In the rows, 128 means zero.
Each named move below is a turn or a mirror, shown by a few rows before and after it. Which moves, in which order, take the first row of each later pair to the second? The first pair is answered.
move Q958:
[118 123 120 149 149 129 150  89 140 117 118 146 132 124  93 131] |-> [131 130 138 157 152 139 158  92 138 114 118 133 134 127 100 146]
[126 132 137 128 109 108 138 187 130 160 114 162 131 153 108 131] |-> [124 131 133 122 102 108 138 187 131 159 110 169 131 147 109 123]
[164 156 156 137 126 122  95 194 161 147 124 135 106 163 141 159] |-> [111 136 110  81 103 118 112 137 135 173 152 191  96 153 121  90]
move Q256:
[102 149 120 158 123 113 127 137 120 108 103  98 148  96 107 140] |-> [131 165 148 148 127 118 110 169 155 106 103 107 121 112 130 140]
[111 127 120 152  88 119  82 173 110 120 117 104 151 106  95 164] |-> [131 132 142 152  96 119  76 200 146 126 116 112 127 118 117 171]
[137 125 125 160 114 122 116 140 134 117 109 129 137 132 113 148] |-> [134 123 124 165 118 113 119 149 141 117 109 129 138 140 113 149]
[112 129 121  88 122 127 128 123 144 147 144 168 102 124 127  87] |-> [100 120 107  92 123 115 130 112 126 144 137 162 118 127 120  91]
move Q859:
[ 91 141 126 113 131 141 141  95 135 114 126 105 125 104 132 126] |-> [139 110 125 125 128 150 158  89 120 134 143 140 125 142 138 100]
[132 123 100 133 121 111 144 107 101 121 116 128 151 112 111 125] |-> [129 124 100 122 111 111 132 114 102 132 127 148 142 133 111 114]
[103 141  91 130 104  86 112 127 130 146 119 132 139 135 126 167] |-> [124 132 101 158 116 104 147  96 110 141 116 108 148 151 136 170]
Then:
(2 to 3 moves a pair)
[151 135 148 131 144 113 109 195 142 128 132 120 114 146 177 114] |-> [163 127 163 153 155 129 135 176 132 117 134  99 125 152 186 125]	Q859 Q859
[105 148 116 140 120 119 100 140 140 113 130  97 136 119 116 172] |-> [128 140 145 136 135 149 137 109 150 110 144  82 117 134 140 170]	Q958 Q256 Q859
[ 99  77  77 147 119  99 165  76  69 139  98  97 184 101  94 142] |-> [ 82 147 116  97 124  91  87 188 180 108  81  87 139  71 126 176]	Q859 Q256 Q859
[101 148  85 122 105  93 123 137  90 142  95 128 177  94  90 141] |-> [200 135 142 167 118 124 142 172 112 156 108 124 159 166 127 146]	Q958 Q859 Q256
[102 138 105  72 124 122 116 149 152 153 142 181 101 120 144  83] |-> [ 79 131  86 138 120 111 126 114  98 122 120 110 159  84 101 140]	Q958 Q256
[166 118 124 151 116 107 116 174 117 150 135 163 139 157 107 136] |-> [154 110 124 174 133 129 156 109  91 132 121 110 156 142 110 153]	Q958 Q859 Q859
[ 96 122 100 121 110 116 115 118 119 123 127 126 137  85  97 124] |-> [156 106 118 138 110 119 125 150 118 149 136 165 130 140 108 111]	Q859 Q958 Q859
[ 92 152 126 117 153 146 155  81 139  94 116  77 130  88 142 142] |-> [121 125 138  80 151 158 164  74 150 124 139 133 105 124 166  79]	Q256 Q958 Q859
[134 117 148 140 119 145 144  52 113  79 135 136  96 133 105 101] |-> [141 143 170 115 120 134 102 139 169  77 131 149  76 128 127 120]	Q256 Q859 Q958
[126 109  96  79  96  96  95 173 148 172 164 229 109 159 104  69] |-> [136 173 160 170 141 128  95 207 183  88 111  80 142 121 128 205]	Q958 Q859
[182 147 117 120 115 129 140 191 143 122 160 155 158 112 138 161] |-> [128 139  86 109 126 146 176 107 105 112 161 130 167  76 126 144]	Q859 Q958 Q859
[123 118 128  85 111 113 111 137 133 158 148 169 108 125 130  90] |-> [155 135 179 134 143 155 160 108 138 131 144  98 107 137 161 119]	Q859 Q256 Q859
[112 129 109 126 143 144 152  92 122 118 127 126 108 111 131  91] |-> [116 147 128 125 145 135 104 164 160 106 113 128  96 110 137 128]	Q958 Q859 Q859
[ 70  96  52 131 122  96 117  83  67 124 113 118 156  90  90 103] |-> [129 124  90 141 116  72  46 220 126 123  97 139 143 118 106 136]	Q958 Q859 Q859
[167 159 145 151 120 107  88 218 166 128 130 116 143 135 134 164] |-> [130 136 121 189 135 113 127 134  95 107 120  69 181 111 114 179]	Q859 Q256
[146 109 111 156 155 161 131  36 125 125 134 137 109 177 138 116] |-> [ 93 134  79 169 136 118  75  72 104 105 105 115 151 131 100 160]	Q859 Q958 Q256
[152 117 139 102  95 106  79 172 144 138 126 176 121 158 121 124] |-> [159 135 168 121 118 122  96 173 165 116 122 126 113 154 143 153]	Q256 Q859 Q256
[173 124 128 142 155 142 181  71 105 106 116 111 121 164 132 124] |-> [113 127  71 132 114  91 115 103  73 111 106 127 152 127  71 123]	Q859 Q958 Q256
[164 106 150 135 167 195 154 153  70 134 106 146 134 142 138 130] |-> [ 80 131 110  97 159 178 128 129  80 111  97 138 142  82 120 125]	Q859 Q859 Q958
[ 74 173  76  63 111  89 105 146 118 129 128 143 132  72 126 112] |-> [129 191 122  76 126 101  99 199 162 123 126 137 111  92 153 142]	Q256 Q958
[121 119 110 119 117  88 117 115  95 113  83 116 166 148  90 133] |-> [121 125 131 128 125  98 124 121 114  85  81  82 155 143 111 152]	Q256 Q859 Q256
